In the data rows, 50 means zero.
Every row has a hidden score. In each pair, how much higher is the second row's than the first's? 20 means about the same, 40 much higher and 0 much lower. The score is a weighted sum of the row's numbers plus the product of two more (or one squared), each taken from its middle value.
array([54, 73, 55, 41, 39, 33, 48, 62, 29, 56, 45, 44, 59, 35])
array([55, 39, 43, 24, 39, 61, 39, 57, 71, 45, 50, 34, 69, 52]) ~ 23
array([45, 37, 52, 59, 50, 63, 41, 44, 46, 40, 42, 53, 55, 57])
array([46, 71, 54, 56, 43, 27, 57, 54, 47, 60, 70, 46, 61, 45]) ~ 10
array([52, 48, 57, 47, 63, 68, 38, 28, 54, 43, 54, 49, 35, 40])
array([44, 52, 79, 32, 64, 68, 44, 30, 60, 29, 62, 42, 38, 39]) ~ 12
array([62, 71, 45, 59, 37, 39, 51, 59, 36, 71, 49, 63, 54, 37])
array([33, 81, 18, 73, 48, 22, 96, 58, 40, 81, 15, 75, 17, 35]) ~ 14
array([59, 58, 22, 35, 30, 49, 74, 58, 52, 56, 44, 29, 24, 42])
array([48, 66, 42, 49, 55, 50, 46, 49, 35, 65, 48, 57, 46, 56]) ~ 20
array([36, 35, 32, 23, 54, 48, 58, 65, 68, 35, 61, 43, 69, 72])
array([66, 74, 55, 50, 30, 50, 46, 62, 28, 57, 43, 17, 62, 41]) ~ 23
array([68, 74, 62, 54, 40, 50, 54, 66, 17, 42, 47, 40, 51, 37])
array([36, 46, 43, 42, 38, 65, 46, 47, 52, 38, 50, 41, 40, 36]) ~ 29
array([31, 48, 53, 59, 66, 59, 44, 40, 60, 40, 44, 61, 36, 93])
array([52, 38, 57, 39, 68, 68, 44, 44, 46, 52, 62, 43, 42, 58]) ~ 16
array([49, 35, 31, 43, 51, 42, 55, 69, 56, 56, 49, 32, 52, 53])
array([63, 39, 70, 57, 64, 55, 22, 37, 54, 53, 76, 45, 51, 57]) ~ 30
array([48, 58, 76, 51, 35, 35, 52, 59, 9, 63, 31, 57, 49, 32])
array([39, 34, 36, 45, 54, 53, 56, 59, 53, 40, 57, 44, 60, 68]) ~ 34
array([51, 58, 50, 61, 52, 41, 40, 48, 43, 51, 55, 62, 45, 48])
array([42, 43, 20, 50, 48, 23, 64, 73, 54, 55, 45, 27, 49, 45]) ~ 11
array([59, 49, 62, 25, 60, 37, 36, 36, 39, 49, 63, 64, 41, 53])
array([43, 32, 62, 34, 63, 70, 46, 37, 58, 41, 59, 43, 54, 61]) ~ 23
array([58, 32, 59, 27, 63, 57, 37, 26, 58, 39, 62, 55, 43, 78])
array([58, 62, 68, 32, 63, 73, 59, 43, 67, 46, 67, 46, 28, 50]) ~ 18
array([50, 65, 48, 42, 43, 53, 62, 55, 46, 38, 47, 49, 59, 31])
array([42, 62, 45, 71, 55, 60, 57, 53, 62, 25, 26, 66, 52, 29]) ~ 32
array([29, 48, 38, 73, 60, 64, 57, 30, 62, 37, 27, 79, 40, 31])
array([52, 39, 59, 44, 69, 71, 43, 31, 57, 39, 61, 48, 35, 34]) ~ 15
array([48, 69, 47, 43, 40, 70, 83, 55, 73, 28, 19, 60, 54, 31])
array([33, 40, 32, 52, 53, 49, 55, 67, 43, 60, 64, 66, 40, 63]) ~ 15
array([33, 43, 53, 39, 67, 64, 41, 29, 54, 58, 59, 47, 43, 57])
array([41, 40, 53, 65, 41, 49, 42, 51, 33, 47, 53, 62, 44, 70]) ~ 25
array([35, 45, 47, 58, 59, 62, 61, 53, 74, 28, 37, 58, 52, 43])
array([42, 49, 55, 47, 50, 49, 49, 30, 47, 58, 39, 54, 50, 53]) ~ 19
array([48, 33, 59, 52, 66, 72, 52, 48, 71, 41, 48, 38, 39, 46])
array([64, 19, 64, 27, 64, 64, 9, 13, 26, 69, 91, 37, 36, 80]) ~ 25
array([24, 19, 58, 77, 57, 76, 36, 27, 31, 42, 57, 55, 50, 57])
array([50, 47, 35, 69, 42, 19, 63, 48, 32, 85, 55, 65, 63, 60]) ~ 2
array([56, 13, 50, 50, 54, 38, 17, 23, 25, 71, 84, 55, 43, 43])
array([62, 42, 38, 37, 35, 51, 50, 72, 74, 26, 65, 30, 76, 88]) ~ 21
array([56, 38, 64, 30, 57, 70, 43, 36, 45, 33, 52, 49, 50, 51])
array([54, 60, 46, 35, 51, 61, 60, 61, 62, 46, 35, 56, 60, 31]) ~ 21
array([55, 47, 57, 46, 73, 72, 44, 42, 56, 41, 53, 63, 50, 53])
array([45, 77, 60, 40, 60, 57, 45, 38, 46, 43, 52, 40, 42, 37]) ~ 13
array([29, 61, 44, 59, 56, 57, 62, 59, 58, 24, 34, 54, 57, 34])
array([62, 62, 58, 49, 17, 31, 42, 60, 23, 56, 58, 35, 65, 40]) ~ 8
array([49, 45, 34, 46, 51, 32, 58, 74, 40, 58, 40, 50, 60, 58])
array([46, 46, 65, 27, 65, 63, 47, 36, 58, 37, 69, 53, 33, 40]) ~ 15
array([65, 66, 54, 52, 39, 32, 63, 76, 34, 63, 44, 49, 58, 29])
array([79, 66, 67, 42, 48, 47, 44, 55, 44, 44, 57, 36, 73, 29]) ~ 23
array([52, 53, 43, 27, 50, 59, 51, 54, 65, 5, 50, 35, 61, 63])
array([62, 68, 24, 70, 26, 40, 62, 62, 28, 64, 39, 46, 44, 33]) ~ 9
array([70, 61, 56, 60, 39, 43, 47, 61, 37, 68, 43, 42, 72, 39])
array([50, 46, 64, 46, 60, 55, 45, 39, 53, 38, 74, 37, 38, 45]) ~ 10
array([40, 39, 54, 57, 60, 57, 31, 30, 40, 49, 49, 46, 37, 53])
array([69, 56, 53, 52, 22, 41, 49, 63, 43, 50, 55, 43, 61, 64]) ~ 18
array([49, 47, 61, 21, 54, 66, 47, 26, 67, 39, 50, 42, 29, 43])
array([42, 47, 45, 69, 57, 40, 41, 35, 36, 58, 48, 64, 40, 53]) ~ 27
array([58, 53, 45, 25, 36, 63, 51, 56, 60, 28, 55, 45, 67, 50])
array([47, 46, 51, 52, 58, 65, 52, 41, 65, 37, 44, 48, 45, 42]) ~ 16
array([54, 64, 50, 53, 22, 35, 38, 55, 44, 47, 60, 55, 53, 50])
array([54, 32, 40, 50, 62, 38, 69, 66, 59, 60, 45, 42, 61, 58]) ~ 10
array([30, 49, 41, 62, 61, 58, 63, 6, 72, 33, 53, 74, 40, 46])
array([50, 38, 55, 46, 47, 60, 47, 48, 33, 69, 62, 70, 31, 58]) ~ 5
array([54, 32, 51, 56, 63, 45, 33, 39, 47, 72, 68, 63, 38, 75])
array([78, 65, 62, 41, 34, 37, 40, 58, 26, 56, 42, 36, 58, 34]) ~ 23
array([60, 34, 66, 44, 71, 31, 38, 34, 56, 59, 64, 40, 42, 56])
array([36, 44, 5, 38, 54, 48, 66, 54, 72, 25, 63, 53, 68, 85]) ~ 39
array([46, 48, 61, 63, 54, 49, 46, 33, 49, 43, 57, 58, 49, 46])
array([54, 71, 54, 43, 35, 48, 56, 56, 57, 60, 46, 47, 59, 44]) ~ 18
array([51, 70, 53, 59, 53, 65, 67, 70, 56, 54, 49, 44, 48, 38])
array([36, 40, 53, 53, 66, 42, 42, 52, 60, 51, 57, 62, 34, 33]) ~ 21
array([57, 43, 39, 58, 72, 42, 48, 47, 46, 50, 44, 50, 49, 47])
array([47, 38, 60, 32, 58, 63, 37, 30, 61, 46, 56, 39, 42, 58]) ~ 13
array([36, 35, 40, 34, 45, 36, 49, 60, 57, 51, 53, 37, 68, 66])
array([48, 53, 57, 59, 56, 48, 56, 61, 63, 35, 62, 46, 44, 35]) ~ 23
array([50, 46, 55, 57, 51, 61, 41, 22, 50, 42, 66, 43, 38, 30])
array([52, 64, 37, 40, 51, 51, 46, 54, 66, 45, 67, 47, 64, 70]) ~ 17
array([49, 38, 34, 39, 55, 55, 56, 59, 61, 46, 59, 43, 64, 64])
array([58, 67, 55, 50, 43, 45, 60, 58, 63, 20, 29, 52, 62, 29]) ~ 22
array([68, 67, 54, 28, 43, 43, 42, 61, 30, 54, 42, 37, 51, 43])
array([62, 61, 57, 61, 40, 46, 51, 47, 52, 57, 55, 54, 36, 40]) ~ 21
array([52, 33, 41, 51, 56, 42, 57, 72, 54, 49, 47, 34, 58, 65])
array([37, 34, 40, 45, 46, 42, 56, 46, 64, 62, 56, 62, 57, 69]) ~ 18
array([82, 62, 44, 50, 43, 49, 67, 46, 58, 40, 36, 59, 47, 35])
array([43, 47, 39, 63, 45, 24, 57, 48, 22, 82, 53, 56, 43, 50]) ~ 21
array([62, 58, 57, 59, 27, 30, 0, 39, 22, 63, 49, 49, 61, 52])
array([46, 56, 51, 55, 38, 35, 57, 53, 32, 67, 58, 68, 49, 48]) ~ 7
array([58, 58, 50, 68, 37, 31, 46, 51, 41, 65, 55, 57, 47, 56])
array([39, 35, 42, 48, 43, 65, 49, 41, 69, 36, 58, 61, 67, 51]) ~ 27
array([49, 43, 71, 50, 46, 59, 7, 38, 58, 49, 60, 35, 52, 50])
array([42, 52, 26, 82, 45, 10, 59, 62, 32, 74, 49, 64, 50, 50]) ~ 15
array([58, 30, 52, 50, 56, 17, 27, 25, 23, 93, 98, 59, 38, 78])
array([39, 33, 60, 42, 58, 55, 24, 28, 44, 56, 68, 36, 31, 53]) ~ 15
array([40, 46, 56, 47, 58, 58, 47, 31, 49, 39, 45, 54, 40, 52])
array([35, 49, 43, 53, 53, 61, 58, 40, 51, 35, 40, 55, 38, 41]) ~ 23
array([55, 67, 60, 49, 42, 58, 69, 54, 46, 38, 39, 60, 50, 35])
array([77, 77, 64, 60, 29, 52, 51, 33, 41, 38, 47, 48, 62, 45]) ~ 28
array([59, 70, 56, 54, 47, 42, 49, 63, 41, 41, 22, 48, 55, 37])
array([53, 48, 47, 57, 49, 43, 41, 46, 35, 59, 50, 76, 53, 45]) ~ 18
array([50, 36, 59, 45, 63, 57, 40, 38, 42, 54, 55, 49, 34, 41])
array([52, 67, 50, 58, 36, 32, 62, 72, 44, 53, 42, 51, 57, 43]) ~ 16
array([49, 39, 0, 46, 41, 40, 52, 55, 54, 64, 41, 42, 53, 53])
array([43, 42, 55, 46, 63, 52, 50, 44, 58, 46, 55, 59, 46, 57]) ~ 15
array([77, 65, 60, 55, 37, 33, 30, 60, 36, 58, 42, 28, 60, 52])
array([56, 38, 67, 45, 54, 62, 35, 45, 67, 42, 59, 0, 36, 36]) ~ 7
array([42, 43, 54, 54, 63, 42, 46, 33, 60, 46, 63, 58, 48, 51])
array([48, 47, 54, 57, 62, 51, 45, 49, 53, 61, 63, 39, 36, 46]) ~ 26
array([51, 51, 54, 36, 69, 55, 51, 44, 53, 54, 47, 50, 46, 40])
array([49, 72, 68, 58, 32, 37, 56, 62, 27, 60, 35, 33, 58, 48]) ~ 11
array([53, 36, 44, 62, 44, 46, 52, 39, 25, 63, 60, 51, 52, 58])
array([74, 44, 52, 33, 44, 49, 41, 58, 52, 28, 47, 11, 75, 36]) ~ 22
array([36, 44, 57, 62, 68, 67, 53, 37, 72, 36, 53, 22, 25, 51])
array([72, 61, 50, 46, 24, 40, 41, 63, 36, 64, 74, 45, 57, 33]) ~ 33
array([58, 65, 54, 50, 49, 57, 60, 51, 50, 41, 40, 21, 53, 48])
array([48, 55, 57, 72, 77, 53, 48, 44, 56, 54, 40, 48, 62, 45]) ~ 25
array([40, 54, 46, 54, 56, 50, 49, 44, 56, 49, 51, 53, 44, 44])
array([50, 65, 31, 76, 28, 26, 75, 51, 49, 82, 41, 73, 47, 38]) ~ 17
array([59, 64, 50, 55, 45, 37, 60, 63, 44, 47, 34, 48, 47, 63])
array([50, 41, 64, 40, 61, 70, 48, 38, 58, 47, 44, 40, 43, 37]) ~ 20
array([72, 61, 51, 70, 48, 28, 54, 50, 20, 63, 45, 41, 49, 41])
array([54, 45, 78, 39, 63, 67, 46, 39, 61, 37, 53, 44, 55, 47]) ~ 12
array([34, 19, 23, 46, 61, 37, 60, 75, 59, 62, 55, 58, 49, 51])
array([41, 34, 25, 26, 54, 50, 76, 53, 73, 42, 78, 45, 72, 91]) ~ 30
array([74, 57, 63, 56, 30, 46, 38, 60, 20, 55, 38, 30, 70, 49])
array([73, 46, 65, 52, 31, 53, 59, 59, 29, 62, 47, 35, 62, 44]) ~ 16
array([58, 82, 56, 58, 45, 30, 61, 56, 41, 58, 46, 64, 47, 36])
array([52, 55, 42, 37, 44, 47, 73, 66, 57, 41, 43, 35, 57, 71]) ~ 18
array([43, 43, 56, 30, 67, 52, 42, 44, 54, 54, 53, 51, 31, 55])
array([74, 90, 73, 36, 53, 75, 60, 53, 66, 7, 28, 23, 71, 16]) ~ 27
array([54, 42, 63, 46, 28, 38, 24, 99, 40, 56, 55, 17, 70, 67])
array([34, 40, 52, 44, 73, 64, 45, 39, 60, 45, 48, 62, 36, 48]) ~ 18
array([66, 76, 49, 53, 48, 33, 77, 64, 35, 66, 55, 64, 44, 43])
array([67, 57, 58, 59, 46, 53, 67, 60, 33, 55, 45, 56, 50, 45]) ~ 24
array([24, 72, 50, 64, 53, 54, 62, 55, 61, 32, 30, 59, 50, 28])
array([43, 41, 57, 43, 62, 72, 48, 39, 57, 43, 57, 55, 34, 44]) ~ 16
array([47, 25, 54, 60, 52, 39, 33, 45, 34, 72, 71, 63, 49, 67])
array([41, 42, 51, 32, 42, 53, 46, 32, 53, 56, 51, 70, 32, 46]) ~ 15
array([40, 26, 16, 41, 67, 46, 55, 61, 82, 52, 71, 31, 65, 78])
array([39, 51, 48, 41, 54, 53, 52, 41, 62, 37, 37, 52, 42, 48]) ~ 24
array([37, 36, 51, 44, 48, 66, 53, 48, 63, 42, 53, 61, 45, 47])
array([37, 60, 38, 60, 53, 63, 59, 48, 63, 38, 30, 60, 45, 30]) ~ 26
array([34, 33, 38, 61, 56, 33, 37, 44, 34, 65, 53, 66, 43, 66])
array([59, 50, 55, 48, 57, 43, 46, 41, 38, 48, 62, 46, 46, 38]) ~ 22
array([51, 53, 48, 49, 42, 59, 53, 31, 48, 39, 44, 63, 53, 21])
array([69, 69, 32, 58, 43, 31, 67, 64, 46, 85, 41, 64, 40, 37]) ~ 30
array([27, 60, 36, 61, 55, 57, 54, 38, 71, 43, 33, 67, 33, 46])
array([78, 28, 84, 14, 61, 65, 19, 24, 36, 59, 75, 33, 31, 66]) ~ 24
array([45, 66, 44, 62, 49, 50, 60, 47, 39, 52, 56, 46, 45, 38])
array([24, 36, 48, 53, 64, 82, 68, 38, 72, 35, 52, 63, 43, 38]) ~ 22
array([57, 45, 68, 27, 83, 72, 28, 19, 66, 31, 57, 30, 33, 44])
array([48, 43, 50, 62, 44, 30, 42, 52, 43, 62, 25, 56, 51, 40]) ~ 12
array([33, 24, 56, 57, 66, 40, 24, 21, 21, 66, 69, 53, 16, 85])
array([43, 43, 32, 47, 48, 39, 44, 55, 54, 66, 52, 44, 49, 66]) ~ 27
array([54, 41, 57, 53, 56, 61, 27, 33, 53, 67, 58, 65, 35, 47])
array([47, 49, 23, 40, 66, 41, 55, 53, 45, 59, 48, 48, 79, 53]) ~ 18
array([41, 43, 53, 61, 47, 45, 46, 52, 45, 67, 56, 59, 46, 72])
array([36, 33, 53, 71, 78, 62, 47, 43, 60, 35, 59, 67, 31, 34]) ~ 25
array([31, 37, 48, 54, 63, 54, 54, 54, 57, 37, 42, 57, 43, 41])
array([54, 60, 44, 50, 41, 44, 43, 45, 44, 52, 54, 67, 48, 60]) ~ 21
array([61, 53, 48, 56, 28, 32, 55, 68, 33, 45, 30, 55, 56, 32])
array([79, 25, 82, 13, 62, 78, 25, 28, 42, 41, 85, 35, 41, 68]) ~ 11
array([59, 62, 52, 45, 37, 51, 50, 57, 52, 61, 51, 48, 52, 54])
array([54, 90, 45, 50, 48, 60, 52, 52, 59, 39, 34, 49, 39, 36]) ~ 22
array([37, 45, 57, 28, 57, 41, 53, 56, 63, 50, 60, 38, 46, 52])
array([65, 66, 65, 54, 54, 41, 48, 57, 39, 67, 58, 54, 57, 44]) ~ 28
array([62, 48, 49, 37, 36, 41, 51, 52, 44, 62, 50, 62, 52, 43])
array([61, 62, 75, 57, 43, 46, 50, 65, 44, 53, 48, 53, 49, 43]) ~ 18
array([56, 31, 68, 41, 67, 62, 38, 37, 58, 49, 62, 51, 40, 33])
array([35, 39, 46, 45, 64, 57, 64, 41, 61, 45, 51, 47, 34, 47]) ~ 10
array([54, 43, 37, 43, 72, 36, 55, 54, 54, 49, 53, 43, 67, 70])
array([26, 38, 48, 64, 69, 66, 52, 41, 61, 43, 44, 63, 36, 55]) ~ 18
array([37, 56, 57, 59, 60, 61, 43, 50, 69, 42, 36, 42, 59, 45])
array([54, 69, 46, 45, 44, 73, 66, 65, 81, 26, 40, 37, 61, 21]) ~ 20
array([47, 48, 56, 42, 55, 63, 41, 32, 52, 42, 57, 50, 54, 51])
array([57, 65, 42, 57, 32, 45, 52, 53, 34, 64, 42, 61, 47, 41]) ~ 19
array([31, 44, 50, 47, 52, 51, 50, 52, 58, 37, 46, 59, 37, 48])
array([67, 46, 66, 34, 59, 85, 44, 38, 47, 41, 67, 28, 39, 46]) ~ 22
array([68, 63, 49, 60, 43, 34, 53, 59, 30, 58, 46, 51, 56, 46])
array([60, 45, 59, 38, 40, 64, 47, 68, 60, 33, 51, 22, 79, 58]) ~ 21
array([71, 70, 64, 61, 16, 26, 55, 49, 46, 43, 50, 52, 61, 46])
array([64, 67, 70, 59, 39, 46, 43, 58, 41, 48, 45, 35, 62, 38]) ~ 22
array([35, 61, 17, 62, 47, 45, 72, 65, 36, 58, 52, 67, 54, 51])
array([47, 25, 38, 38, 49, 46, 52, 54, 61, 47, 67, 37, 57, 73]) ~ 16
array([46, 34, 48, 44, 49, 32, 47, 40, 15, 69, 71, 70, 35, 63])
array([31, 50, 45, 51, 62, 52, 62, 47, 44, 45, 39, 60, 28, 40]) ~ 30
array([48, 54, 49, 48, 51, 50, 51, 35, 29, 56, 58, 54, 44, 55])
array([41, 62, 51, 53, 44, 56, 51, 54, 68, 35, 46, 56, 55, 24]) ~ 28
array([45, 50, 59, 31, 69, 68, 35, 42, 60, 41, 54, 79, 29, 57])
array([55, 49, 47, 47, 36, 44, 64, 60, 43, 62, 49, 62, 65, 39]) ~ 25
array([44, 35, 59, 60, 53, 37, 43, 49, 55, 47, 44, 59, 61, 49])
array([46, 43, 52, 52, 58, 70, 48, 44, 70, 54, 43, 49, 37, 25]) ~ 24
array([57, 45, 41, 40, 53, 58, 39, 77, 48, 52, 41, 21, 63, 36])
array([25, 49, 41, 55, 51, 46, 49, 46, 67, 62, 29, 71, 48, 50]) ~ 6
array([44, 28, 38, 31, 64, 49, 42, 58, 82, 42, 63, 40, 63, 77])
array([61, 32, 39, 28, 46, 52, 48, 57, 80, 35, 62, 25, 92, 84]) ~ 27
array([57, 49, 31, 56, 50, 20, 64, 37, 44, 70, 61, 66, 44, 43])
array([89, 80, 61, 59, 53, 66, 73, 72, 56, 23, 27, 44, 50, 26]) ~ 25
array([43, 43, 27, 68, 43, 15, 59, 54, 33, 68, 52, 81, 16, 58])
array([57, 51, 47, 42, 39, 64, 58, 61, 71, 35, 52, 45, 65, 56]) ~ 27
array([48, 59, 31, 48, 56, 57, 66, 60, 55, 39, 22, 47, 41, 34])
array([44, 37, 30, 46, 44, 45, 64, 57, 55, 55, 51, 39, 61, 59]) ~ 16
array([67, 38, 40, 41, 46, 39, 56, 73, 53, 49, 48, 42, 65, 75])
array([99, 45, 57, 54, 35, 47, 63, 57, 41, 49, 33, 48, 57, 50]) ~ 21
array([32, 37, 42, 51, 58, 48, 32, 35, 54, 44, 48, 51, 37, 38])
array([48, 34, 66, 24, 72, 66, 52, 48, 51, 58, 46, 38, 46, 29]) ~ 26
array([46, 56, 54, 46, 63, 49, 49, 38, 40, 66, 48, 61, 49, 53])
array([47, 42, 47, 52, 49, 39, 52, 59, 45, 51, 42, 52, 48, 38]) ~ 19
array([30, 39, 59, 34, 61, 82, 43, 48, 84, 19, 47, 19, 43, 55])
array([46, 60, 44, 53, 46, 43, 46, 39, 45, 55, 58, 65, 55, 56]) ~ 25
array([55, 42, 52, 59, 53, 33, 50, 9, 54, 58, 48, 51, 42, 63])
array([70, 62, 65, 48, 28, 51, 46, 61, 25, 51, 44, 27, 60, 50]) ~ 25
array([75, 61, 75, 48, 25, 11, 43, 58, 44, 58, 47, 34, 66, 57])
array([28, 44, 56, 61, 70, 61, 67, 40, 58, 32, 56, 63, 43, 38]) ~ 24
array([63, 38, 56, 30, 41, 53, 40, 45, 56, 45, 60, 35, 73, 84])
array([28, 35, 45, 64, 44, 63, 49, 46, 66, 27, 47, 68, 34, 51]) ~ 27
array([42, 65, 34, 49, 40, 18, 67, 66, 49, 75, 53, 58, 48, 35])
array([35, 44, 44, 51, 54, 51, 42, 33, 61, 38, 58, 28, 48, 46]) ~ 14
array([45, 74, 48, 67, 48, 53, 62, 53, 36, 55, 51, 87, 52, 37])
array([34, 40, 54, 53, 56, 75, 47, 43, 60, 44, 46, 63, 39, 46]) ~ 29
array([61, 39, 50, 46, 48, 40, 28, 82, 37, 67, 48, 12, 63, 57])
array([46, 62, 42, 58, 22, 39, 53, 63, 24, 67, 42, 47, 57, 39]) ~ 4
array([58, 0, 78, 60, 47, 62, 37, 31, 51, 54, 64, 40, 42, 64])
array([58, 44, 56, 37, 64, 48, 53, 34, 69, 55, 49, 67, 52, 57]) ~ 32
array([61, 63, 59, 55, 37, 22, 51, 49, 34, 55, 44, 47, 57, 51])
array([46, 30, 59, 27, 55, 49, 32, 34, 49, 47, 63, 47, 33, 64]) ~ 16
